Each named turn below is shown by a few rows before and after it. Which turns, in which order, take the first row of each later pair to the second? The first pair is answered.
D:
[-17.1   7.4 -11.9  13.1   6.4 -12.8  -4.7  -1.4  12.3  15.2   8.3 -20.4
  -5.7  10.5  -5.7 -14.3   2.1] -> [-20.3   7.5 -12.1   5.8  -1.8 -32.1   2.3  -1.2   7.8   5.1   0.5  -7.4
 -11.5   1.4   4.4 -15.8  16.0]
[  8.0   5.9  12.6   1.1  19.3  -1.2  -0.4  10.0   2.1   7.5  37.7  12.5
  26.8  14.5 -34.5  13.2 -18.9] -> [-23.7 -17.4   1.6  35.7   4.5  13.8  15.3  -0.2  23.7  15.2 -15.6  19.7
   5.2   7.7  -9.2 -10.5 -20.9]
[-21.6 -19.7  -5.6  30.9  -3.3   3.7  -2.8  -5.3  18.7   5.0 -20.4 -23.5
  -1.4  -3.2   3.2   8.6 -17.7] -> [ -5.5  -1.1  -0.5   0.6 -15.4 -50.6   9.2   5.2  -2.8 -18.9 -16.1   4.0
  -2.1 -16.1   1.1  17.4   4.8]
[ -3.1   0.3 -17.6  23.8  21.2  17.2   0.9 -13.3   7.3  30.1  26.0 -39.5
  -4.6   7.8 -13.2   2.2 -20.1] -> [-22.1   1.0 -19.8  25.5 -13.2 -21.2  38.9 -18.0   8.9  -0.3 -32.0  -3.6
 -29.2 -11.3   6.1  -7.3  15.2]
L:
[-23.0  30.2 -19.7 -14.5   0.5 -31.4  24.5 -11.7  -0.1 -12.6  -3.9  17.7
 -29.9 -17.6  24.4 -18.1  17.4] -> [-39.2  -7.6 -19.4  20.7   0.8 -22.3   2.2   6.8  26.0   4.4 -18.8 -20.3
 -25.9  11.6 -14.5 -25.1  14.9]
[ 26.1   3.9  15.3  -5.7   8.3  10.9 -19.3   9.8 -13.7   6.7  27.9   8.0
   3.0  -2.1   0.5  15.9  -3.2] -> [ 21.9  -7.5  19.2  -7.1  -9.6 -15.6   3.5   8.0  -8.7   0.5   6.2   7.4
   6.9  -2.2  -7.7  30.0  12.5]
[  0.7  -9.5   8.4   0.6  -5.5 -11.1   5.7   6.3 -11.8  -7.9 -28.3  -2.9
  35.2  -2.4  -7.8   7.1  14.8] -> [  2.8  -6.9   7.1  -1.1  12.7  22.2 -21.3  12.9  -9.7   4.8 -12.2  -8.2
  32.2   2.3  -3.5  -9.3  -1.5]
G:
[ -8.1  23.3 -20.5  12.3  25.0   2.2 -13.6 -18.1   1.0   3.9  25.4   2.9
  -7.8  -7.4  14.8 -12.2 -20.3] -> [-18.8  -6.3 -14.4  36.6  -4.2   5.7  10.3 -17.0  18.3  -5.3 -26.6   9.7
 -12.1  -7.8   5.1  -6.4 -18.6]
[ -7.2 -12.9  -2.5 -15.3  -1.6 -29.3  10.5  29.6  16.0 -22.6 -26.9 -16.9
   2.3 -12.5 -37.3   6.9  27.9] -> [  6.5  -7.1   1.8 -30.7   6.3 -26.0 -12.3  31.7   7.9 -26.0   0.3 -15.2
   9.8  -8.8 -33.0   0.3  22.5]
[ -3.2  -1.9   1.1  16.0  14.4  20.8  14.4 -11.4   2.1  14.5   6.2 -10.5
   2.9   1.4   4.9  11.6 -18.7] -> [ -4.9  -6.8   0.0  11.6   8.6  23.5  13.3  -3.5   5.6  13.5   1.0  -6.3
   4.5   1.3   4.2  12.0 -16.0]

Each pair is 2 to 4 turns apart.
[-17.0  20.2 -26.1  15.9  33.5  30.8  12.2 -31.4  -2.9  25.5  32.8 -15.1
 -19.4  -5.4  27.2   1.9 -27.5] -> [-13.7  -7.6 -15.2  27.7  11.5 -46.4  18.0  -2.5  10.6  16.6  13.0 -44.8
   5.9  19.0 -41.4  28.5  10.0] -> D, D, L, D
[ 30.6  12.1  -3.1  -4.4  24.2 -28.5   3.5   5.3  10.9  18.2  18.0  -8.3
  12.3  -6.6   2.9  43.9  23.1] -> [ 19.8   3.0  -0.6   0.0   3.7 -43.9   7.9  16.2  19.3   1.8  -9.9  -3.7
   6.2 -11.6   0.9  31.6  40.3] -> L, D, D
[ -4.3  -5.3 -19.0  20.7  23.4  25.8   3.7 -13.3  -2.6   5.4  23.9  -0.1
 -21.7  -1.3  28.1 -12.3  -2.8] -> [-16.6 -20.2 -11.2  28.7  -3.5 -13.3  19.6   4.4  14.5  -9.2 -13.6  -7.0
 -23.2   2.4  -5.2 -14.9  26.3] -> D, L
[  5.0  -7.2  18.9 -13.8 -24.0 -24.0  15.0  14.2  -7.2 -27.2 -27.9  24.5
   8.6 -17.2  -2.1  17.0  22.3] -> [  4.7 -11.0  14.0  -3.0 -18.9 -31.3 -22.1  29.6   7.4 -13.4  -3.1 -11.4
  20.6  10.8 -30.5   5.1  22.9] -> G, L
[-22.6  -2.9  -9.6   4.1   1.2   6.8   9.8 -14.1   9.5 -21.1 -42.7 -16.3
  -7.5  14.6   8.6 -13.5   6.2] -> [-16.6  14.6 -13.0  -9.9   4.0   4.8  16.9 -17.7  -6.6 -23.1 -32.8   0.3
 -15.1   3.2  25.3  -9.9   3.6] -> L, L
[-32.8  -2.2 -19.6  23.4  17.0  -4.5 -28.5  -0.7  32.7   5.8   0.8 -30.5
  -8.7   9.4 -17.6 -37.4   2.6] -> [ -2.8  30.3 -14.7 -28.8  18.5 -40.4 -22.5  -2.5   0.5  -8.3  42.0  -7.2
   1.0  -5.0 -10.9 -16.9  17.2] -> D, D, L
[-21.7 -20.9   6.3  -6.7  15.0  43.3 -15.0 -19.9  -9.3  20.3  16.5  -0.7
  13.6  21.1  12.9  12.8 -23.2] -> [ -2.2  -3.4  16.3 -45.2  -0.9 -10.9  -5.7 -12.0 -30.0  -7.2  27.5  26.0
  22.1   6.9  14.5  23.6   3.6] -> D, D
[ -6.4  -9.0 -17.9   1.1  15.7  33.3 -10.1   2.3  -3.9  13.0  22.0 -10.7
  -6.8 -13.0   6.6  -2.5 -37.1] -> [ -6.4 -25.3 -11.7  21.7   1.5  20.3  15.4  -0.8   3.1  18.1  -2.8 -23.3
  -0.8  -3.5  -9.6  24.2 -34.6] -> L, D, G, L
[-14.8  21.0 -19.7  -7.4   0.5 -12.9  23.4 -12.1  -6.2   1.8  -5.8  14.4
 -17.8  -4.3  13.6   1.6   3.4] -> [-17.5  11.7 -15.0  13.3   5.4  -0.6  28.5 -20.0   2.3   7.9  -6.2  -4.2
 -18.2   3.9   8.1   7.1  -8.2] -> D, D, L
[-36.1  -1.8 -30.5  14.0  28.0  13.3  -4.1  -8.8   1.0  17.3  16.3  -1.8
 -15.7  -9.5  17.7 -10.9   7.3] -> [-36.8 -15.2 -31.0  30.4  17.0  -7.6   5.5  -0.1  10.5  17.4  -8.3 -11.2
 -13.0  -1.4  -3.3  -0.6  16.7] -> L, L
[-11.4  18.3  -7.9 -15.3   4.8  -9.0 -11.9   7.6  -6.1 -14.0  -2.7  17.0
 -14.0 -14.5  15.9 -26.9  10.3] -> [ -0.1  10.1  -1.5 -13.8   9.0 -19.5 -25.4  14.3  -3.3  -2.3  21.3 -11.4
   7.2   5.0 -22.2  -9.1   4.9] -> L, D
[ 13.8 -25.9  12.9  -4.1 -13.3  44.1 -32.7  10.6  -3.7 -10.8  -6.5  -5.4
  15.8  -5.3   8.8  -8.6 -14.0] -> [  5.2 -36.2  19.5  -0.1 -33.0   3.5  -0.6  11.4   0.1 -13.7 -36.0  -7.5
  19.0  -4.6 -10.9   9.4   7.0] -> L, L
[ -8.1   8.5  -7.7   0.0  -4.9  36.1 -22.5   8.4  13.3 -15.6 -13.5  13.1
 -15.1 -20.6  21.4 -32.6 -18.2] -> [-15.3  21.5 -17.4  -4.8  -6.3  -7.2   3.6  -1.8   8.3 -22.3 -17.3  16.0
 -23.7 -31.6  28.0 -23.9   9.0] -> G, D, G
[ 14.7  11.4  12.3  -2.5  21.2  -0.4  27.4 -21.7 -18.1  13.7  15.6  24.4
  -9.9   2.8  25.2  32.2  -7.0] -> [  8.8  -2.3  15.8  10.9   6.6 -27.7  39.9 -12.8  -4.2  11.6  -5.6   8.8
  -1.2  13.3  -3.9  43.7   6.3] -> D, L, D
[-12.4   7.0 -18.1  18.0  10.4   8.2  -0.1 -16.0  41.9   8.4  -1.3 -19.7
 -22.1 -29.7  -2.0 -16.5   1.8] -> [ -8.3  -6.6  -9.7  18.0   0.5  -2.2  17.3  -8.7  45.3   5.5  -8.8 -19.9
 -17.1 -28.6 -14.5   5.1  10.9] -> D, D, G
